[[  2 -12  -4 -14   3  -9  12   8  14 -28 -10   6  14 -12]
 [ -4  -7  -1   8   8   7 -23   1  -8  18  18   5 -13   3]
 [ 15  -8   7   7   8   5  -2   0 -11  32  20   9  -7  10]
 [ 23   9  23   4 -10   1  36  -3 -11  39  22   4  -3   6]
 [ -1 -17  -8  12  18  -5 -24  -6 -32  30   7  -3 -18   3]
 [ -2 -12 -14   0   9   0 -15  -3  -3 -15  -4   0 -11   4]
 [ 15  11  24  -2  -1  11  26   7   9  16  27   1   3   5]
 [-23  -5 -28  -4  -8 -10 -32   3  -9 -25 -22   3 -11 -17]
 [ 24 -15  19   1   7   3  32  10  15  16  32  25  11  -4]
 [ 24   9   9   5  -3   1  28  -3  -4  25  10   7  -6  -1]
 [ 28  -2  32   7  12   7  37   6  12  39  34 -10  18   5]]
Indices start at 1.
What is the bottom-left entry?
A: 28
The entry at row 1, column 2 -> -12
What is the entry in row 3 and column 1?
A: 15
What is the entry in the top-left corner?
A: 2
The top-right entry: -12
What is the bottom-right entry?
A: 5
What is the entry in row 2 and column 1?
A: -4
The entry at row 2, column 2 is -7
The entry in row 3 and column 3 is 7
What is the entry in row 1 and column 3?
A: -4

arr =
[[-25  25  -5  32 -15  -8 -21  18 -15   4 -18  -9  -7   8  25 -17]
 [ 13  47   3  36   8   6 -44  -2   4 -38  -2 -15 -45  -8  -8   4]
 [  9   9  26  19   2 -17   6  38  -8  -2 -21 -24  -1 -18   3 -31]
 [-16  11  29   9 -11 -14 -28  29 -21   0 -13 -41   0 -19 -21 -26]
 [-13  22   9  24 -10 -19 -10  15 -29   2 -24 -31   9 -15 -10 -19]
 [ 15  11  30  26  11   8   9  37   1 -22 -22   4 -27   6   0 -32]]
Counting starts at 1.
The entry in row 3 and column 1: 9
The entry in row 2 and column 3: 3
Give the bottom-left entry.
A: 15
The entry just left of -27 is 4
Give the entry just left of the smallest entry.
A: -15
The entry at row 1, column 2 is 25
The bottom entry of the column that holds the largest entry -> 11
Give the top-left entry.
A: -25
Give the top entry of the column that holds the smallest entry.
A: -7
Give the top-right entry.
A: -17
Give the entry just right of the smallest entry.
A: -8
The entry in row 2 and column 1 is 13
The bottom-right entry: -32
The entry just right of 13 -> 47
Give the bottom entry of the column that holds the smallest entry.
A: -27
Give the entry directly below the largest entry.
A: 9
Give the entry at row 1, column 3.
A: -5
The entry directly above -27 -> 9
Give the entry directly below 24.
A: 26

 20   -6   26   -8    2   12  -34   -6    5    6  -19  -26
 13  -15    1  -32    8    4   13    7   -5    1    8    3
  2    5    3    6    0  -12    8  -16    2    9   -3    7
  1   -9    2  -22   -8   -6   18    5    3   -4    9   12
  5   -1   -2    8   -5    5   21  -10   11   -6  -19  -21
  7    8    9   -3    7   -5   12   13   -4    6  -19  -21
 -7   -5    5   10    1   -6    1   -8   -8    8   -4    5
 -4   15  -16   30    0   -1    0   17   -3  -21   14    8
-14    7   26  -39   10    3   -7   13   10    6   -7   -7
 -3  -10  -16    3  -21   11   -1   22   13   -6  -24   28
-10    0  -23  -30   -3    3   21   17    7  -17  -22   -1
 -6   -1    4   -2    7   -4  -18   -2   18   -7  -24   19
 16  -15    4    0   -3   -4   -2   27   -1    0    1   17
 13   -2    4  -11   10    3   13  -13  -12   -1  -13    2
-11    5   14   25   17   -7    5  -11    6   -1   -3    0
The first entry of the smallest entry's row: -14
The entry in the bottom-right corner -> 0
Report the largest entry in the first column.
20
The last entry in the row that holds the smallest entry -> -7
The fourth-last entry, reading row by row is 6
The 2nd entry on the main diagonal: -15
Report the smallest entry.
-39
Report the entry just left of the largest entry.
-16
The bottom-left entry: -11
Report the first entry in the row that holds the largest entry.
-4
Report the maximum.
30
The second smallest entry: -34
Report the bottom entry of the column that holds the smallest entry.
25
Report the second largest entry.
28
The largest entry in the first row: 26
Report the third entry from the end, reading row by row.
-1
Report the entry in the top-right corner.
-26
Report the entry just right of the largest entry.
0
Report the entry just right of -17.
-22
Report the fifth entry in reading order.
2
The top entry of the column that holds the largest entry is -8
Report the second-last entry, reading row by row.
-3
The entry directly above the largest entry is 10
Report the third largest entry.
27
The third smallest entry -> -32
The entry just right of 20 -> -6

Read these off the row that follows.
1) Find the entry just left of -43.
2) Find the entry at the centre.
3) Find the entry just right of the largest entry.
[17, -2, -43, -49, 26, -23, 2]
1) -2
2) -49
3) -23

[[ -5 -11   9  -8  12 -30 -11  -5   4  18  17]
 [ 19  15  16   4  17 -12  14  13  11 -16 -16]
 [-42 -16  16 -20  -5  24 -35  34  -7 -21 -22]]
Read off the 2nd entry on the main diagonal.
15
Read off the 2nd entry on the diagonal from the top-right corner.
-16
The bottom entry of the column that holds the largest entry: 34
The third entry from the end, reading row by row is -7
The bottom-right entry -> -22
Read off the entry in the bottom-left corner.
-42
Read off the entry just right of -42.
-16
The top-right entry is 17
Read off the 2nd smallest entry.
-35
Read off the first entry, reading row by row.
-5
The second entry from the end, reading row by row -> -21
The entry directly above the largest entry -> 13

M =
1	-13	21	-12	25	6	-26	-21	2	35	1	-28	-22	13
26	14	29	0	-8	11	8	-24	30	-5	13	20	18	11
37	-20	-6	-17	22	5	-8	5	-2	12	22	8	3	21
-18	-11	1	6	3	19	-34	22	14	10	4	-13	-11	16
15	3	25	-1	-6	6	-8	14	10	11	-9	2	0	-7
31	35	-12	6	-11	-9	-5	5	-3	-29	6	9	12	-5
-13	19	-44	-39	-3	-21	-31	8	-40	30	-34	1	6	-19
-2	25	-6	0	0	5	-1	18	-8	1	-9	-8	-14	3
-6	-16	16	35	1	10	31	23	38	1	27	-23	-27	25
2	29	39	24	-22	16	-11	-16	20	-34	-30	10	16	-24
-15	-10	-30	-25	9	-20	16	-18	-39	13	-7	-9	-11	12
The entry just left of -17 -> -6
Give the last entry, reading row by row.
A: 12
The 3rd entry from the end, reading row by row is -9
Give the entry in the top-right corner.
A: 13
Give the entry directly above the largest entry.
A: 16
The third largest entry -> 37
The top entry of the column that holds the smallest entry is 21
Give the fourth entry, reading row by row.
A: -12
The fifth-last entry, reading row by row is 13
Give the 2nd entry on the main diagonal.
A: 14
The entry in the bottom-left corner: -15
The largest entry in the last row: 16
Give the entry directly below the smallest entry.
A: -6
The entry just right of the smallest entry -> -39
The entry just right of the largest entry -> 24
The smallest entry in the last row is -39
The smallest entry in the first column: -18
Give the 4th-last entry, reading row by row.
A: -7
Give the first entry in reading order.
A: 1
Give the entry just left of the smallest entry.
A: 19
Give the largest entry in the last column.
A: 25
Give the entry directly above the smallest entry.
A: -12
Give the second entry on the diagonal from the top-right corner.
A: 18
The entry directly below 24 is -25
The fifth entry in reading order is 25
Give the last entry in the row that holds the smallest entry.
A: -19
The minimum is -44
The bottom entry of the column that holds the smallest entry -> -30
Give the largest entry in the first row.
A: 35

Questions about the matrix below.
1) Read off the bottom-right entry.
2) Read off the entry in the top-left corner.
3) Read off the second entry on the diagonal from the top-right corner.
4) Read off the third smallest entry.
5) Read off the entry just right of the smallest entry.
6) Read off the third largest entry.
7) Read off the entry directly above -792.
8) Read off the top-right entry.
[[ 584  229  694 -586  323  565  385  479  727  913 -713  529  -29]
 [ 786   -5  289  -96 -299 -812 -780  -49 -283  895 -411  516  -93]
 [-110 -400 -585  -39 -792 -870  920   17  328 -480 -810 -733 -823]]
1) -823
2) 584
3) 516
4) -812
5) 920
6) 895
7) -299
8) -29

x =
[[  4   1  -4   5   8 -19   0   5  -4   1  -8  -1   4 -12]
 [  9   8   6  -3 -10 -28   9  -6 -22  -4 -23  17  11 -44]
 [ -7   8  15 -14 -18   7  -1 -18   1 -16   7  13  -3 -20]
 [ -1  26  -6  30  14 -47 -21  18   3 -11  27 -29  14  -7]]
The entry in the bottom-right corner -> -7
What is the largest entry in the first column?
A: 9
What is the smallest entry in the first row?
A: -19
The entry just left of the smallest entry: 14
What is the entry just right of -21?
A: 18
What is the second entry from the end, reading row by row?
A: 14
What is the entry directly above -47?
A: 7
What is the bottom-left entry?
A: -1
What is the 2nd entry in reading order?
A: 1
The second largest entry: 27
The smallest entry in the last row is -47
What is the second entry on the diagonal from the top-right corner?
A: 11
What is the entry in the top-right corner?
A: -12
What is the entry directly above -20?
A: -44
The first entry in reading order: 4
What is the entry directly above -21?
A: -1
The entry just left of the largest entry is -6
What is the entry just left of -19?
A: 8
What is the third entry from the end, reading row by row?
A: -29
The second entry on the main diagonal -> 8
The entry directly above 27 -> 7
What is the entry just right of -22?
A: -4
The fifth entry from the end, reading row by row: -11
The maximum: 30
